Here are some points, each followed by its number:
[10 31 47 2 8 22 8 43 51 14 49 18 12 35 18 37 49 35 14 41 43 41 49 14 33 20
 12 41 29 4 41 14] 0
[12 6 22 26 33 24 18 31 20 43 31 49 8 31 41 53 39 12 29 37 29 49 37 18 22 45
 29 45 26 31 20 10] 1
[31 14 16 45 8 22 45 20 20 53 22 31 12 18 8 49 39 8 39 16 10 31 39 24 26 14
 37 37 18 39 43 26] 2
[39 12 8 26 31 8 24 45 35 51 41 33 22 10 45 55 45 16 26 29 8 20 37 37 35 47
 41 12 6 43 33 47] 3
[31 35 37 26 14 18 24 29 39 12 39 24 49 18 33 45 12 31 24 31 33 31 33 47 20 37
 20 16 24 41 18 22] 4
[20 47 8 14 41 12 43 47 16 10 39 55 22 37 43 22 26 22 41 43 29 37 49 18 53 14
 20 41 26 10 26 51] 5
[26 29 33 37 37 37 26 16 18 33 20 24 24 35 33 22 18 26 20 24 41 26 20 41 41 26
 33 39 14 35 26 12] 6
[24 14 43 20 20 43 31 53 24 37 16 33 18 24 26 16 31 49 31 14 10 31 39 14 41 18
 39 39 14 18 31 35] 7
[45 41 20 24 45 43 35 24 35 16 51 45 41 53 43 51 37 20 51 10 51 8 33 22 10 20
 16 43 51 10 22 39] 8
[59 43 6 49 22 24 18 22 8 29 39 35 31 51 26 31 12 45 45 14 45 47 18 16 41 29
 45 2 49 29 24 51] 9
[20 8 26 18 35 10 51 16 14 39 29 43 20 10 20 24 39 39 31 47 24 24 26 35 29 26
 20 55 16 26 24 29] 10
[26 26 39 41 35 31 29 31 26 31 26 41 39 31 18 39 41 37 33 26 24 41 14 24 33 22
 39 10 18 24 14 26] 11
[24 33 51 39 45 18 35 18 18 35 26 18 16 47 10 22 26 39 4 20 37 24 20 35 37 33
 20 51 29 31 49 2] 12
[18 6 51 35 10 41 43 43 35 39 22 8 18 41 43 26 14 35 39 14 4 33 39 20 43 24
 53 35 31 14 16 41] 13
[20 43 20 16 10 26 6 26 47 39 47 14 16 24 16 39 47 14 31 47 45 22 51 18 29 26
 24 20 24 14 51 35] 14
[41 35 39 39 8 24 47 4 29 22 43 12 16 20 51 31 39 24 16 39 4 47 14 14 47 18
 29 31 43 47 14 33] 15
[20 22 45 20 57 18 45 29 35 53 43 14 33 4 45 24 39 24 41 33 41 29 35 31 24 10
 26 24 16 51 16 41] 16
New points follow, each followed by the number of its nearest point above by angle, seen from the average point of the numbered points.
[35 31 47 16 20 37 10 29 31 22 43 35 35 35 16 31 31 10 33 55 45 16 35 20 43 24
 26 20 41 24 55 41] 14
[45 24 20 55 43 41 29 31 47 41 43 18 26 26 31 43 14 18 45 43 29 35 24 41 22 26
 24 22 29 33 22 18] 4
[14 39 49 29 26 39 37 26 45 10 14 10 20 29 12 26 33 55 12 35 29 33 0 18 29 41
 37 22 33 18 33 20] 12
[16 29 22 31 31 35 29 24 31 31 43 53 55 33 6 57 4 26 31 8 51 35 37 26 4 39
 43 35 12 8 33 24] 8
[39 51 37 12 31 37 41 26 43 10 45 37 35 22 39 29 20 31 26 41 24 24 22 49 51 35
 18 37 39 45 29 16] 4
[20 39 26 31 31 22 43 18 16 10 47 53 51 12 45 6 20 16 14 47 26 22 24 37 39 31
 16 41 33 45 33 18] 4
[43 18 22 20 37 24 33 45 26 39 14 14 24 37 39 12 29 22 35 39 16 53 35 33 47 20
 45 37 16 47 20 43] 13
[31 31 43 14 29 55 14 35 14 37 35 41 26 24 24 39 31 33 26 33 43 31 37 24 24 20
 37 51 41 29 41 20] 0
[43 37 31 29 31 35 37 26 39 29 35 43 22 35 41 22 24 18 26 37 26 26 39 37 41 29
 26 26 31 24 20 37] 5
[26 20 35 31 22 29 29 18 29 35 22 4 20 39 39 24 41 29 10 41 35 29 37 33 6 47
 33 49 16 22 26 16] 12
[10 14 24 18 47 0 37 39 26 39 39 55 4 16 49 37 53 37 29 20 12 6 43 47 10 39
 29 18 10 47 22 45] 3
[35 22 53 26 47 20 31 22 33 20 22 18 26 29 33 18 47 49 26 29 41 33 16 33 20 24
 12 31 39 33 16 16] 12
[33 35 14 41 33 33 26 22 47 22 41 16 26 43 26 33 24 37 45 31 24 18 35 45 29 18
 14 14 22 31 16 18] 4
[18 39 29 29 14 33 33 35 35 29 26 8 14 29 16 22 41 35 51 41 22 10 33 26 24 51
 31 47 31 20 26 18] 14
[47 22 26 31 37 47 35 39 47 33 6 26 33 45 10 14 8 33 35 49 57 31 14 26 16 33
 39 24 39 22 45 43] 9
[39 12 29 47 14 29 31 12 22 29 18 18 18 29 24 29 24 22 26 31 22 26 45 33 10 16
 37 41 31 43 26 20] 2
[37 22 53 29 35 47 26 35 18 35 20 37 26 22 24 31 35 51 10 31 14 57 20 26 31 8
 20 39 49 26 37 26] 7
[18 29 35 29 45 26 39 20 24 47 41 43 37 10 51 31 35 8 35 45 41 20 33 47 47 45
 20 35 14 43 45 26] 16
[41 35 24 35 47 35 29 37 35 22 29 26 22 31 39 14 29 33 26 33 26 31 16 33 24 31
 20 16 39 16 16 29] 9
[26 6 53 10 20 51 39 45 24 31 10 16 16 35 26 22 31 45 41 22 33 45 33 14 22 16
 53 22 29 22 26 39] 7
[37 31 22 31 45 33 29 24 39 22 47 26 31 39 41 35 14 29 24 22 29 35 20 43 12 33
 31 14 20 37 33 24] 4
[45 33 29 10 33 39 26 45 47 18 41 31 37 16 41 45 39 39 24 55 26 33 37 45 47 43
 26 18 22 31 31 16] 4
[18 33 35 31 18 10 29 18 22 20 39 37 43 31 39 18 33 22 12 35 33 41 39 39 47 22
 18 49 33 35 43 18] 12
